In the rows, zero is written as 100.
The rows of X fall into several groups, and each row is roughly a mix of its group's hidden directions.
X (124 x 10):
array([[109, 106,  70, 126,  96, 141, 102,  86, 123, 107],
       [ 74,  85, 118, 102, 110,  81, 131,  78, 131, 104],
       [ 75, 106,  97,  53, 100,  98, 119, 123, 106,  82],
       [ 79, 104,  73,  65, 115, 100, 135, 114, 104,  91],
       [129,  88,  89, 134,  79,  95,  82, 115,  76, 118],
       [ 98, 145, 136, 101,  85,  91, 109,  97, 114,  85],
       [125,  68, 117,  95,  80,  74,  84, 103, 126,  88],
       [110,  77, 118, 132,  85,  98,  67,  85,  98, 125],
       [ 71, 128,  90,  90, 106, 130, 128,  91,  80, 111],
       [124,  74, 107, 127, 103,  97,  88,  71, 104, 133],
       [104, 116,  81,  89,  71, 106, 106, 141,  74,  89],
       [ 83,  83, 110,  92, 108, 100, 135, 109, 125, 138],
       [ 67, 107, 108, 115, 107, 115, 135,  87, 112, 130],
       [ 79, 118, 110,  70, 111,  94, 137, 122,  83,  94],
       [122,  89, 111, 141, 101,  87, 101, 107,  70, 123],
       [110, 108, 104, 137,  88, 113,  67,  75, 112, 122],
       [110, 142, 109,  84, 106, 119, 118, 106,  85,  68],
       [ 76,  66, 117,  85, 106,  59, 110,  96,  96, 105],
       [ 95, 130, 131, 121,  71, 119,  88,  97, 119, 109],
       [115,  78,  70, 132, 121,  92,  70, 102,  97, 106],
       [103, 144, 120, 116,  78, 128,  90, 102,  94, 110],
       [ 91, 113,  97,  81, 140,  95, 133, 102,  73,  91],
       [ 82,  91, 135, 127,  92,  82,  96,  71, 118, 114],
       [ 86,  90,  88,  70, 104,  98, 130, 142,  91,  93],
       [ 99,  75,  54,  85, 117, 109,  91, 125,  89,  94],
       [115,  89, 120, 139, 114,  85,  98,  83, 120, 128],
       [ 80,  70, 114, 113, 105,  56, 101,  92, 112, 118],
       [ 89,  73,  93,  61, 111,  95, 123, 114,  73,  89],
       [ 82, 127, 110,  58, 108,  86, 107, 102,  84,  75],
       [117,  89,  98,  63,  99, 118, 129, 101,  65,  95],
       [ 95, 111,  88,  61,  98, 104, 107, 127,  73,  71],
       [ 77, 147, 120,  90, 107,  93, 127, 106,  99,  91],
       [101, 121, 145, 121,  79,  95,  93,  75, 107, 109],
       [ 98, 133,  97, 129, 103,  94,  99,  87, 144,  96],
       [ 84, 131, 136,  98,  88, 122, 121, 107,  82, 113],
       [ 86, 141, 114,  81,  94,  89, 131, 100, 117,  81],
       [152, 100,  79, 121,  94, 118, 107, 106, 105,  95],
       [106, 103,  50, 116, 113, 121,  79, 110, 111, 104],
       [ 87, 144, 140, 115, 101,  96, 105,  97,  89, 102],
       [ 99, 115, 105,  98, 102,  75,  89, 130, 128,  62],
       [117, 112,  97, 124,  98, 103,  96, 116,  56,  69],
       [107, 126,  64,  83,  90, 119,  88, 130, 103,  82],
       [121,  90,  71, 124,  93, 114,  78,  90, 126, 127],
       [ 95, 146,  94, 101,  94, 117, 104, 119,  74,  76],
       [103,  89, 120, 124, 108,  97,  85,  61, 127, 122],
       [ 84,  88,  51, 105, 117, 112, 102, 108,  73,  96],
       [ 99,  80,  95,  68, 125, 103, 127, 105,  71,  77],
       [ 99,  99, 144, 133, 106,  89, 106,  92, 115, 123],
       [120, 106,  82,  78,  76, 121,  91, 134, 125,  99],
       [ 95,  90, 136,  96, 103,  73,  74,  90,  95,  66],
       [116,  51, 120, 111, 100,  85,  85,  90,  96, 120],
       [ 98,  68, 126,  97, 104,  86, 126,  73, 118, 120],
       [111,  75, 117, 123,  96,  85,  73,  76, 120, 126],
       [ 87,  68,  99,  64, 111,  85, 132,  88,  93,  91],
       [106,  99, 150, 114, 107,  88, 122,  89, 114, 121],
       [130,  84,  86, 121,  85, 111,  65,  84, 107, 122],
       [119,  59,  78, 116, 115,  95,  79,  90, 115, 119],
       [ 95, 143, 116, 105, 101, 124, 118,  79,  77,  90],
       [118, 139,  99, 124,  95, 102,  65, 113,  94,  84],
       [102, 128, 102,  95,  74, 107,  63,  77, 106,  74],
       [ 77, 123, 136,  91,  80, 119, 108, 101,  70,  98],
       [116, 119, 110, 130,  80, 102,  83, 105,  66,  74],
       [ 84, 107, 137,  67, 100,  99, 135,  94, 102,  93],
       [ 69, 123, 112,  73,  77, 113, 126, 104, 112, 117],
       [ 76, 132, 103,  73, 103, 119, 113,  88, 116,  70],
       [ 94, 128, 107,  82,  92, 118, 113, 115,  60,  76],
       [113,  59,  85,  71, 103,  82, 114,  84, 121,  97],
       [ 92,  73, 113,  70,  95,  68,  93, 100,  67, 108],
       [132, 104,  80, 130,  85,  96,  73, 118,  79,  91],
       [109, 110,  85,  84, 104, 108, 140, 110,  64,  81],
       [ 88, 138, 110,  84, 112,  83, 132, 103, 105,  73],
       [ 91, 128, 107,  84,  89,  85,  90, 105, 106,  50],
       [126,  88,  75, 131, 119,  99,  74, 103,  86, 121],
       [ 93, 115,  85,  76, 114, 102, 108, 133,  64,  78],
       [104,  99, 102, 112, 143,  84, 109,  96,  65,  77],
       [ 98, 149, 134, 103,  87,  96, 106, 102, 113,  88],
       [101,  97, 117, 113,  82, 113,  95,  49,  90, 121],
       [ 73, 120, 130,  88, 112, 102, 142,  98, 105, 108],
       [109,  66, 118, 120, 119,  76, 110,  79, 114, 123],
       [ 72, 134, 103,  99, 107,  98, 137,  74,  96,  95],
       [105,  78,  99, 125,  97, 110,  94,  81, 136, 134],
       [118,  76,  75, 129,  90, 120,  80,  93, 125, 112],
       [ 84,  55,  92, 107, 117,  99,  99,  90,  74, 126],
       [101,  54,  61,  96, 102, 107,  89, 103, 104, 118],
       [114, 134, 117, 126,  85, 126,  84,  83, 118, 107],
       [126, 139,  98, 111,  81, 108,  81, 108, 126,  83],
       [ 72, 127,  99,  78, 115,  89, 134, 116, 104,  81],
       [ 74,  81,  92,  65, 115,  98,  71, 118, 120, 105],
       [130,  80,  86, 118, 111,  80,  70,  99,  70,  96],
       [106,  94, 108, 125,  69, 111,  73,  82, 133, 113],
       [ 75, 119, 148,  87,  94,  86, 109,  85, 112, 101],
       [ 83, 122, 149, 110,  85,  90, 109,  82,  96, 111],
       [100, 118,  67, 101, 104, 131,  96, 126,  77,  77],
       [ 75, 136, 130,  87,  84, 111, 123,  93,  99,  87],
       [120,  89,  53, 105, 105, 110,  79, 124,  85,  94],
       [ 93,  63, 119,  76, 106, 102, 111,  71, 112, 125],
       [111, 103,  67, 122,  95, 111,  59, 118,  84,  96],
       [116, 109,  87, 126,  88, 118,  55, 119, 100,  91],
       [123,  75,  57, 113, 123, 111,  85,  93,  99,  97],
       [117, 119, 104, 127,  78, 108,  64, 120,  86,  83],
       [ 85, 129, 115, 116,  83,  80,  73, 118,  76,  83],
       [104,  94,  78, 124, 101, 137,  86,  77,  76, 119],
       [107,  70, 131, 113,  85,  66,  92,  79, 114, 101],
       [ 84, 143,  92,  92, 108,  99, 115, 130, 105,  72],
       [ 83, 133, 129, 118, 117,  87, 128,  81, 104,  97],
       [ 94, 110, 125, 118,  72, 120,  76,  98, 101, 136],
       [102, 126,  69,  77,  77, 118,  84,  95,  94,  72],
       [108, 115,  95,  65, 103, 148,  92, 112, 109,  96],
       [ 97,  70, 120,  62, 102,  68, 115, 110,  94,  97],
       [120,  77,  61, 108, 129, 102, 110, 110,  83, 117],
       [114, 114,  72, 125,  92, 139,  79,  86,  94, 111],
       [ 85, 111, 128,  94, 120,  62, 127,  96,  95,  80],
       [ 74, 127, 110,  67, 107, 105, 134, 110,  97,  86],
       [131, 117, 101,  80,  83, 101,  98, 115, 126,  64],
       [ 98, 115, 127, 126,  58, 111,  87,  93, 119, 107],
       [105,  63, 114,  90, 103,  91,  99,  69, 120, 132],
       [105,  97, 140, 107,  88,  79,  99,  70, 122, 122],
       [111, 144, 119, 124,  93, 106,  78, 122, 100,  92],
       [103, 143,  71, 114,  92, 122,  79, 114, 101,  92],
       [ 78, 118, 106,  94,  98, 124, 131,  87, 134, 121],
       [109, 142, 116, 114,  78, 120,  80, 108,  83,  86],
       [ 87, 128,  60,  89, 122, 111, 127, 101,  98,  86],
       [ 72, 108, 128,  96, 108,  58, 123, 100, 111, 101],
       [103,  87,  62,  69,  99, 104,  87, 111,  71,  78]])
Each list below has one row that fits no group; the rest each fit one group, if only roughly. Name that row.
- Q110: [114,  74,  81, 128, 114, 107, 100,  91, 115, 140]
- Q715: [117, 102,  79, 103,  96, 132, 121,  87, 135, 124]
- Q491: [101,  66,  87,  53, 118, 102, 115, 105, 104, 106]
- Q402: [105,  64, 109, 106,  94,  79,  72,  79, 103, 132]
- Q760: [ 99, 135,  69,  92,  98, 106,  84, 125,  93,  69]
- Q575: [ 96, 133, 126, 143, 101,  92,  82,  99, 108,  99]
- Q248: [118, 124,  97, 117,  83, 132,  59, 101,  98, 103]
- Q648: [ 94,  92,  73,  78, 126,  71, 118, 123, 106,  79]
- Q919: [121, 121,  87,  95, 101,  93,  77, 139,  96,  69]
- Q859: [ 82, 125, 135,  78, 110,  82, 106,  92,  88,  73]
- Q393: [101,  87,  80,  75, 105,  90, 103, 139,  76,  73]
	Q715
- Q740: [ 89, 116,  98,  57, 100,  98, 134, 113, 104,  75]
- Q951: [110,  75,  56, 100,  94, 119, 103, 119, 118, 119]
- Q535: [115, 115,  79, 125,  68, 125,  80,  91, 116, 112]
- Q950: [ 91, 109,  96, 113,  96,  87,  68,  88, 147,  86]
- Q79: [ 99,  75,  99, 105,  86, 101,  98,  97, 139, 142]
- Q718: [121,  68,  76, 131, 114, 108,  88,  86, 111, 120]
- Q641: [ 97,  66,  83,  94, 135,  99, 109,  86, 125, 122]
- Q197: [100,  65,  71, 121,  97, 112,  79,  86,  97, 129]
- Q405: [ 78, 122, 137,  85,  93,  76, 125, 108, 115,  99]
- Q598: [ 74, 104, 128,  62,  76,  86, 106, 111, 115,  94]
- Q755: [123,  87,  56,  77,  89, 121,  84, 113, 100, 100]
- Q937: [ 66,  76, 115,  79, 116,  78, 121,  80, 104, 113]
- Q842: [ 99,  88, 106, 124,  99, 113,  72,  74, 133, 126]
	Q950
- Q636: [ 87, 112, 147,  99, 106,  74, 115, 102,  73,  97]
- Q214: [111,  72,  66, 115,  99, 119,  81, 104,  99, 133]
- Q922: [108,  75, 143,  95,  73,  78,  96,  83, 107,  94]
- Q338: [100, 129,  71,  88, 124, 120, 120, 107,  83,  76]
- Q704: [ 66,  97, 129, 100, 103,  98, 118,  62, 103, 116]
- Q528: [ 63,  78,  92,  87, 122,  96, 106, 119,  85, 131]
- Q981: [100, 103, 132, 114, 105,  85, 117, 126,  64,  81]
- Q399: [121,  67, 104, 112,  94,  76,  63,  91, 102, 119]
- Q271: [ 80,  67,  97,  65, 117,  82, 122, 118,  99, 102]
- Q810: [106,  69, 124, 109, 105,  92, 110,  61,  72,  95]
- Q368: [ 89, 107, 128, 119, 108, 107, 119,  69, 125, 128]
- Q71: [ 83, 105, 141,  75, 102, 101, 103,  61,  98,  98]
- Q941: [100, 115, 139, 112,  87,  65, 100,  94, 129,  96]
	Q71
- Q765: [ 79,  79, 120,  76, 111,  80, 134,  80, 105, 111]
- Q593: [ 77,  96, 128, 107, 124,  81, 103,  73, 131, 110]
- Q363: [ 69,  91, 131,  95, 105,  81, 115,  72, 121, 116]
- Q637: [119,  70, 107, 127,  85,  87,  69,  95, 105, 126]
- Q728: [128, 132,  85, 119, 112, 124,  86, 100,  85,  76]
- Q666: [ 92,  75, 100, 112, 130,  86, 133,  95, 119, 127]
- Q30: [117,  88,  55, 106, 101, 100,  64, 116, 106,  95]
- Q495: [111,  65, 122, 122,  93,  73,  71,  97, 106, 113]
- Q745: [128, 115,  61,  94,  92, 130,  88, 110, 110,  83]
- Q977: [ 73, 110, 131,  87, 104,  93, 139,  76,  97,  97]
- Q403: [ 89,  88, 119,  71,  99,  67, 129, 111,  76,  89]
- Q681: [110, 125, 122, 129,  73, 111,  71,  94, 110, 116]
- Q927: [ 70, 101, 137,  96,  96,  70, 126,  84, 103, 108]
- Q261: [117, 132,  87, 136,  94, 120,  76, 103, 117,  98]
- Q500: [ 94, 105, 135, 133,  82,  82,  84,  76, 105, 118]
	Q593
